Look-ups in named tables: a row name and a column name give one cell, copied from the table.

bovuduv:
	dupilov	regak	tosa
dira	0.3	0.6	0.7
netigi	0.7	0.7	0.7
litumo	0.1	0.8	0.7
von	0.2	0.9	0.8

What is the regak of litumo in bovuduv?
0.8
What is the tosa of litumo in bovuduv?
0.7
What is the tosa of von in bovuduv?
0.8
What is the dupilov of von in bovuduv?
0.2
What is the regak of dira in bovuduv?
0.6
What is the tosa of netigi in bovuduv?
0.7
What is the dupilov of netigi in bovuduv?
0.7
What is the regak of netigi in bovuduv?
0.7
What is the dupilov of dira in bovuduv?
0.3
What is the regak of von in bovuduv?
0.9
What is the dupilov of litumo in bovuduv?
0.1
What is the tosa of dira in bovuduv?
0.7
Row with the largest dupilov: netigi

pabi:
	samutef	mesavu	livo	meb	nezu	vevi	suku
rut	52	55	36	56	50	79	53
gubineb	42	57	62	57	54	52	43
keze	73	52	69	51	68	13	51
zer	60	53	64	55	66	60	38
tumunut	52	56	6	54	53	67	56
nevugef	33	54	50	51	40	47	79
bemasa	81	51	54	52	64	55	54
ruleb	68	54	61	58	60	90	41
kopaf	39	56	42	55	49	56	53
vunusi	48	55	15	52	54	60	59
somok	52	54	46	57	55	95	42
far	54	54	47	55	58	69	49
kop	38	57	43	55	44	54	59

nezu of gubineb: 54
samutef of gubineb: 42
suku of gubineb: 43
suku of far: 49
livo of ruleb: 61
samutef of tumunut: 52
mesavu of vunusi: 55
suku of zer: 38
meb of ruleb: 58
nezu of kopaf: 49
suku of kopaf: 53
Which row has the largest samutef? bemasa

fesol.csv
,nulad,mesiz,kilag,gefos,mige,fenafav,pozuvol
peme,52.508,58.494,49.286,32.675,30.529,63.467,66.955
nifudi,66.114,58.155,94.169,47.991,56.059,27.677,58.042
nom,63.771,69.299,61.200,56.318,25.756,44.032,17.990
bof,43.472,53.438,45.851,63.944,55.944,67.802,60.115
lov,30.825,87.441,79.522,76.275,34.749,32.164,59.275
lapir,70.485,65.210,52.127,81.056,70.090,43.494,75.004
zapazu,35.034,67.836,10.209,59.402,70.362,25.701,76.043
fop,53.444,62.027,58.680,41.424,46.003,70.253,53.611
git,58.803,56.341,47.415,55.695,63.007,90.178,47.052
fila,96.472,57.105,44.814,35.128,53.449,90.323,34.134
bidiga,60.244,42.992,96.317,41.194,83.982,14.688,65.736
pokazir,49.738,29.734,52.190,48.495,52.751,61.529,40.377
voz,55.947,58.980,37.857,48.708,34.928,49.476,62.419
vubaru,67.934,71.718,67.386,50.518,55.852,74.910,44.521

mesiz of bidiga: 42.992
mesiz of nom: 69.299
mige of nom: 25.756
nulad of fila: 96.472
nulad of nom: 63.771
nulad of bof: 43.472
mesiz of zapazu: 67.836
mige of nifudi: 56.059
nulad of nifudi: 66.114
pozuvol of fila: 34.134
mige of fila: 53.449
mige of bidiga: 83.982
gefos of peme: 32.675
pozuvol of zapazu: 76.043
Row with the largest mige: bidiga

Table sovo
	lidofek	muk	magug	maz	valis	sek	nipuf	dig	mit
delure	-960	-803	87	164	189	-648	528	357	687
barasi	-253	-134	138	313	-694	-260	284	-144	-502
fafaka	-878	-374	66	63	-529	-390	574	-133	-157
zabal	-422	130	107	-83	-910	-35	379	-406	-780
gotuz	670	470	42	324	-139	287	674	244	-256
sino	118	1	2	515	-260	-122	852	349	-114
sig	-830	-505	28	101	65	-416	671	270	458
rezare	259	210	260	-470	-254	103	72	140	-298
kulima	-734	38	46	-9	-896	-102	250	-259	-731
lus	-851	73	-30	131	-779	-45	296	-265	-622
gasoved	-824	-646	18	305	212	-520	729	341	659
kedub	-726	-676	14	427	284	-546	797	384	740

kulima, maz => -9
gotuz, sek => 287
fafaka, muk => -374
lus, nipuf => 296
rezare, valis => -254
barasi, mit => -502
gotuz, mit => -256
gotuz, lidofek => 670
sino, muk => 1
fafaka, nipuf => 574
fafaka, lidofek => -878
delure, lidofek => -960
delure, valis => 189
gasoved, dig => 341

baroben:
	fuponid	fulakun	kemedil	gub
fot	1.775	6.033	-5.788	8.717
zonov	5.344	0.782	3.789	3.925
kar	4.845	3.434	5.319	1.613
gis	1.293	2.560	1.595	6.863
dil	4.132	7.810	2.925	5.572
miz	2.476	3.184	6.558	1.632
rupa	6.475	2.842	-1.081	5.876
vumer	6.859	3.757	3.054	4.579
gedi	-0.600	7.162	3.955	4.702
saverav	-0.204	5.536	3.761	3.458
loma	5.251	4.102	0.165	5.337
lup	0.983	6.214	4.171	1.585
zak	3.513	-0.125	6.986	0.772
pade	-2.027	9.800	5.322	5.556

fot, fulakun: 6.033
dil, fulakun: 7.810
fot, fuponid: 1.775
dil, kemedil: 2.925
rupa, gub: 5.876
gis, kemedil: 1.595
saverav, fulakun: 5.536
vumer, fulakun: 3.757
lup, fuponid: 0.983
fot, gub: 8.717
gis, fulakun: 2.560
loma, gub: 5.337
zak, fulakun: -0.125
zonov, fulakun: 0.782
saverav, gub: 3.458
kar, fulakun: 3.434
Row with the largest fulakun: pade

luvas:
	povupa	vut	raz
bes	26027	37085	12710
zof	55113	44737	78493
tif	26029	23338	2050
mumole	53962	32397	72366
bod	25498	39056	9911

raz of zof = 78493
vut of tif = 23338
raz of mumole = 72366
povupa of mumole = 53962
raz of tif = 2050
vut of bod = 39056
povupa of bod = 25498
povupa of bes = 26027
vut of mumole = 32397
povupa of tif = 26029
povupa of zof = 55113
raz of bod = 9911
vut of bes = 37085
raz of bes = 12710
vut of zof = 44737

lalal:
,midivu,luz,tal,sopu,nidu,lokug,tis
samelig,0.4,0.4,0.4,1.0,0.7,0.5,0.3
fam,0.4,0.6,0.4,0.7,0.8,0.4,0.3
ket,0.2,0.8,0.7,0.5,0.7,0.3,0.5
negupek,0.3,0.7,0.5,0.6,0.5,0.6,0.3
nuga,0.7,0.6,0.6,0.9,0.7,0.6,0.4
budinu,0.6,0.7,0.5,0.4,0.5,0.3,0.8
seratol,0.3,0.5,0.5,0.3,0.5,0.4,0.6
basenim,0.6,0.6,0.6,0.5,0.7,0.7,0.8
les,0.8,0.6,0.4,0.7,0.8,0.6,0.6
gogaru,0.4,0.7,0.5,0.5,0.4,0.8,0.4
lan,0.4,0.4,0.3,0.8,0.6,0.5,0.3

midivu of budinu is 0.6
luz of seratol is 0.5
luz of negupek is 0.7
luz of gogaru is 0.7
sopu of nuga is 0.9
sopu of basenim is 0.5
tal of budinu is 0.5
nidu of negupek is 0.5
Row with the largest tal: ket

gabi =
cols = zozo, kegom, fuzeki, sefup, doga, pas, lor, luda, nozi
kavoz: [68.57, 52.04, 42.15, 42.70, 60.03, 78.92, 67.36, 93.82, 73.77]
pokesaz: [31.04, 84.29, 60.21, 41.86, 47.10, 40.97, 71.65, 42.75, 50.35]
dekin: [96.69, 33.64, 23.08, 36.11, 6.98, 60.27, 32.81, 8.70, 46.43]
nafof: [21.55, 61.19, 74.13, 17.03, 78.94, 22.83, 51.71, 25.18, 47.70]
bulip: [70.04, 40.18, 41.58, 21.72, 22.57, 54.47, 26.24, 52.39, 71.52]
buge: [20.41, 97.31, 54.46, 50.26, 61.06, 75.10, 63.55, 92.63, 51.39]
lizuk: [35.86, 69.57, 72.95, 46.50, 53.65, 84.38, 62.45, 79.37, 42.67]
vak: [51.00, 48.69, 61.74, 69.00, 72.06, 69.85, 49.58, 47.34, 29.87]
lisar: [80.88, 16.17, 31.77, 41.99, 24.06, 50.66, 42.64, 65.77, 90.53]

kavoz, pas -> 78.92
bulip, kegom -> 40.18
dekin, doga -> 6.98
vak, doga -> 72.06
buge, lor -> 63.55
kavoz, fuzeki -> 42.15
buge, kegom -> 97.31
lisar, sefup -> 41.99
vak, lor -> 49.58
bulip, nozi -> 71.52
nafof, nozi -> 47.70
lisar, nozi -> 90.53
kavoz, zozo -> 68.57
vak, kegom -> 48.69
lizuk, kegom -> 69.57
buge, doga -> 61.06

piminel =
        dol  popu  bobik  lupo
bizeli  126   108    171    99
medugi  189   144    179   155
boz      48    87     64    44
zemiso  118   131     62   103
talev    27    77     78    38
pamip   225   170    179   193
nugi     88    80    167    58

bobik of pamip: 179
lupo of nugi: 58
dol of medugi: 189
popu of pamip: 170
popu of bizeli: 108
popu of talev: 77
dol of pamip: 225
popu of zemiso: 131
lupo of pamip: 193
popu of medugi: 144
popu of nugi: 80
popu of boz: 87
bobik of medugi: 179
lupo of boz: 44
dol of bizeli: 126
dol of talev: 27
bobik of bizeli: 171
bobik of boz: 64

renipev
         momizop  gemikan  mikom  raledot  sazetu  zosen  dev
pum          0.3      0.3    0.5      0.6     0.6    0.5  0.4
nuramip      0.4      0.4    0.4      0.5     0.6    0.5  0.3
lif          0.4      0.6    0.5      0.4     0.5    0.3  0.3
muna         0.6      0.4    0.6      0.5     0.3    0.4  0.4
gar          0.6      0.3    0.5      0.5     0.5    0.5  0.3
natev        0.5      0.5    0.8      0.5     0.5    0.6  0.4
nuz          0.5      0.2    0.5      0.4     0.6    0.3  0.5
tik          0.5      0.6    0.3      0.3     0.5    0.4  0.4
remobek      0.6      0.5    0.3      0.5     0.4    0.6  0.6
sagigi       0.7      0.4    0.5      0.4     0.5    0.3  0.4
rakeg        0.3      0.4    0.4      0.3     0.3    0.4  0.5
fasi         0.6      0.3    0.5      0.5     0.4    0.6  0.6
biv          0.6      0.3    0.3      0.5     0.4    0.5  0.6

What is the gemikan of biv in renipev?
0.3
What is the dev of lif in renipev?
0.3
What is the zosen of remobek in renipev?
0.6
What is the gemikan of lif in renipev?
0.6
What is the momizop of nuz in renipev?
0.5
What is the raledot of tik in renipev?
0.3
Which row has the largest mikom? natev

